(in the rows, 128 means zero)
Each path below is one point turned by a fixed rotation once a step. After each direction that follows a path, write how fast that rotation turns it, in deg/step (0 if it stays still).
Each turn is a multiple of 5 degrees from 10 to 175, or 0.
Each row of a path follows its step; steps can be skipped.
Rotation 1:
step 0: [127 134 132 123 127 136 139 137 127 131 120 124 127 128 119 128 127 128
 130 132 125 126 119 129 131 144 125 128 118 141 137 136 121 141 136 132
 125]
step 1: [132 136 125 133 131 133 120 125 132 120 129 124 132 126 132 117 136 136
 138 129 126 130 121 134 132 135 126 112 119 125 134 123 130 142 127 138
 129]
step 2: [126 110 135 133 135 136 127 137 128 126 126 124 131 126 124 118 129 136
 126 129 131 123 118 128 137 125 129 113 131 132 134 126 131 120 138 136
 135]
step 3: [132 122 132 131 119 129 125 121 126 135 128 119 123 135 131 128 129 129
 115 135 130 147 126 127 142 130 128 120 123 129 131 130 119 128 140 130
 130]
step 4: [116 129 122 134 130 135 129 113 131 133 119 121 115 131 130 132 120 128
 133 129 126 137 126 124 133 124 128 118 135 121 139 134 136 128 124 134
 131]
step 5: [127 127 136 143 134 123 132 129 135 129 121 118 123 122 117 119 128 139
 126 125 124 139 134 117 133 126 125 130 132 119 127 126 125 121 117 125
 126]
step 6: [130 128 121 138 135 124 118 137 135 139 125 137 123 127 133 128 126 123
 115 131 121 132 132 121 127 121 128 124 131 112 128 129 128 125 135 123
 118]
step 7: [123 133 132 128 124 132 136 123 127 133 131 136 124 128 123 132 136 117
 114 126 130 128 130 132 122 122 129 121 136 112 124 134 126 119 117 120
 137]
step 8: [123 124 125 138 117 129 137 131 131 120 130 132 132 124 131 127 113 119
 125 121 126 137 140 133 114 128 126 136 130 125 124 135 122 127 122 125
 125]
Speeds:
[131 127 132 128 125 130 128 127 128 129 130 130 125 132 128 130 126 126
 130 132 128 129 131 128 125 125 129 127 126 131 131 132 126 126 126 129
 130] : 85
Rotation 2:
step 0: [126 141 113 129 115 123 126 123 136 128 124 123 120 121 129 125 127 135
 126 129 121 136 133 144 123 138 140 119 131 118 127 128 118 134 123 131
 126]
step 1: [123 137 131 146 121 112 139 127 142 137 127 134 128 131 132 133 125 124
 119 122 122 129 134 132 126 121 125 136 127 121 127 118 121 131 130 119
 119]
step 2: [132 138 126 132 126 126 131 123 115 127 132 128 131 136 115 129 125 128
 112 126 119 131 131 123 137 145 138 136 130 118 124 118 127 129 119 125
 118]
step 3: [134 144 122 121 120 117 123 133 124 127 118 127 117 127 139 122 128 125
 118 120 130 129 128 133 129 131 133 143 130 137 134 133 122 128 119 121
 116]
step 4: [131 130 128 143 119 121 127 119 121 135 117 122 124 136 123 134 132 121
 118 129 129 127 129 125 139 124 134 125 119 132 123 139 108 135 133 127
 123]
step 5: [136 132 130 141 113 125 137 125 121 120 131 121 121 118 131 118 125 121
 122 120 119 116 124 121 130 141 121 129 124 116 130 138 127 132 126 131
 124]
step 6: [122 132 114 130 116 135 131 135 127 128 120 125 115 128 134 141 124 126
 120 128 126 126 125 130 125 137 119 143 115 131 113 125 124 133 123 131
 128]
step 7: [131 134 135 133 128 127 119 128 125 119 129 129 114 138 138 133 147 121
 126 122 116 134 141 132 136 130 122 126 118 117 122 126 120 132 128 132
 125]
step 8: [130 135 131 131 122 141 131 126 125 145 120 135 117 133 124 122 127 130
 125 123 123 121 133 134 121 137 123 123 117 120 138 127 122 130 119 137
 114]
Speeds:
[128 127 124 130 126 128 130 127 129 126 129 122 128 126 129 126 126 132
 130 129 129 125 129 125 129 127 129 127 129 130 129 133 125 128 131 129
 129] : 65
[128 126 128 133 128 128 127 132 129 126 129 131 129 131 127 126 130 127
 130 129 127 130 128 123 134 130 128 125 128 128 129 125 126 128 131 127
 127] : 130
[129 127 125 130 130 130 127 130 129 129 130 127 128 131 126 127 128 128
 131 129 131 128 128 131 128 128 129 131 127 124 127 133 132 130 129 122
 128] : 0
[123 127 129 130 130 127 130 131 129 127 128 127 127 131 127 131 127 126
 126 125 129 129 127 127 127 121 131 130 126 129 126 129 126 127 129 129
 129] : 135
Rotation 3:
step 0: [131 131 128 122 129 126 126 128 127 131 126 125 126 123 127 142 110 129
 132 123 138 127 132 139 122 119 132 131 123 130 145 121 121 124 132 142
 132]
step 1: [131 131 116 132 144 131 125 121 130 140 125 130 122 131 130 127 139 129
 120 125 128 117 128 122 135 141 130 140 129 125 134 129 123 130 140 124
 127]
step 2: [115 119 124 130 127 133 130 130 137 132 134 125 137 140 130 130 128 126
 137 119 126 139 121 121 123 121 136 122 134 133 127 120 126 129 130 114
 140]
step 3: [126 122 118 127 122 111 128 122 122 122 130 127 124 119 135 133 125 123
 119 131 125 136 113 126 140 124 127 123 123 120 123 121 120 123 128 137
 122]
step 4: [130 117 128 122 119 129 132 141 129 138 140 127 119 126 134 130 133 139
 130 132 137 123 133 134 122 139 121 132 133 135 136 120 131 128 136 136
 123]
step 5: [127 133 121 123 127 134 126 124 137 122 127 131 133 131 114 123 114 130
 125 120 130 122 136 120 129 138 134 139 117 130 125 117 117 122 130 125
 133]
step 6: [124 130 131 134 139 127 126 125 129 135 135 126 132 132 135 129 126 123
 138 133 115 133 122 133 142 121 132 129 121 136 135 133 123 131 148 132
 133]
step 7: [125 121 116 131 122 129 123 121 126 138 131 124 132 120 125 144 131 124
 123 119 135 129 126 140 132 128 121 123 138 118 127 123 128 127 131 113
 126]
step 8: [118 124 130 120 133 118 127 129 132 134 120 122 127 133 145 123 127 131
 120 126 140 139 132 119 123 129 128 132 127 129 136 113 120 128 122 135
 124]
Speeds:
[129 128 128 125 123 126 127 130 127 129 131 127 125 131 130 126 128 130
 128 129 127 132 123 125 127 130 129 127 131 124 127 128 126 130 124 127
 127] : 65
[127 127 126 128 129 127 125 125 126 124 128 128 126 124 123 126 128 127
 124 126 127 124 127 127 131 131 128 127 129 125 127 128 127 127 128 125
 127] : 175
Rotation 4:
step 0: [134 130 136 131 129 134 138 122 128 140 133 136 134 129 122 128 134 137
 125 138 127 116 119 124 124 134 129 134 121 131 125 129 125 133 126 119
 122]
step 1: [129 132 127 132 121 136 130 123 129 140 141 136 119 130 129 134 135 131
 134 122 125 124 124 134 116 122 138 139 127 128 126 130 121 123 124 131
 123]
step 2: [119 124 117 131 131 130 129 122 139 135 125 122 117 128 128 124 125 131
 129 133 130 121 120 130 118 121 137 140 128 119 136 129 135 126 130 125
 123]
step 3: [132 125 123 139 128 131 117 134 141 131 125 130 122 126 122 124 119 139
 136 134 127 121 127 130 130 124 122 137 126 128 133 132 123 139 121 121
 125]
step 4: [139 130 131 122 129 138 123 134 124 128 129 125 120 122 134 132 130 137
 127 126 125 124 125 132 137 113 123 137 123 121 138 130 127 133 117 130
 128]
step 5: [134 137 127 125 126 131 134 128 130 138 121 118 123 125 133 113 132 134
 125 135 123 126 134 124 125 118 124 122 123 125 136 135 128 129 125 138
 122]
step 6: [131 148 121 127 132 119 133 132 135 136 123 132 138 129 129 125 130 126
 137 132 132 122 133 137 132 117 125 130 132 130 132 131 121 130 124 132
 125]
step 7: [124 129 127 122 130 135 129 131 128 127 130 120 141 132 131 124 131 122
 120 133 131 130 136 141 134 117 133 139 133 132 127 134 124 126 117 122
 118]
step 8: [132 123 132 129 134 133 125 131 132 129 123 127 120 131 129 118 140 114
 128 137 125 133 125 137 135 125 133 125 131 136 123 132 127 135 129 130
 112]
Speeds:
[129 131 128 125 131 126 129 128 127 127 127 131 127 127 130 132 130 125
 129 127 131 126 122 130 131 126 129 130 129 125 130 126 132 129 130 128
 130] : 155
Rotation 5:
step 0: [124 119 129 132 122 129 135 131 134 141 127 132 132 124 133 126 127 129
 135 140 120 121 134 137 122 125 134 136 135 133 124 119 137 131 128 124
 135]
step 1: [133 130 138 140 126 129 127 124 131 140 125 127 130 116 133 126 124 125
 130 129 116 124 126 128 119 127 129 138 139 124 134 135 132 123 129 125
 136]
step 2: [135 123 129 131 133 137 132 125 127 121 132 133 130 121 131 124 122 129
 137 139 119 129 124 130 126 119 123 136 143 131 134 121 129 124 131 127
 139]
step 3: [132 120 128 131 132 130 125 133 127 124 129 129 132 118 134 127 126 118
 139 123 127 130 124 133 120 139 126 135 139 131 137 127 139 122 140 127
 132]
step 4: [130 124 135 124 140 134 128 123 122 124 133 131 119 119 120 127 129 131
 126 127 130 124 119 134 127 136 129 130 140 130 132 129 141 121 131 127
 139]
step 5: [128 117 128 127 130 135 134 129 129 123 129 118 130 126 130 138 121 134
 126 123 135 122 128 132 123 135 126 126 138 135 126 118 140 129 133 125
 139]
step 6: [128 127 137 139 127 134 126 119 123 130 130 126 132 127 130 134 129 128
 123 122 140 124 121 132 122 143 129 129 141 131 128 133 127 134 127 128
 139]
step 7: [125 125 124 126 124 139 133 113 135 127 131 122 133 132 126 126 131 141
 127 135 136 127 121 133 126 134 131 129 142 133 136 123 125 133 130 123
 133]
step 8: [126 125 124 134 116 127 130 131 131 134 135 124 128 131 131 129 133 136
 129 119 126 137 127 129 123 143 129 130 138 131 142 128 124 133 132 123
 137]
Speeds:
[131 126 129 131 123 125 126 132 126 131 127 132 129 129 130 132 128 125
 128 123 129 128 128 131 128 129 129 129 128 129 128 126 129 130 132 126
 126] : 140
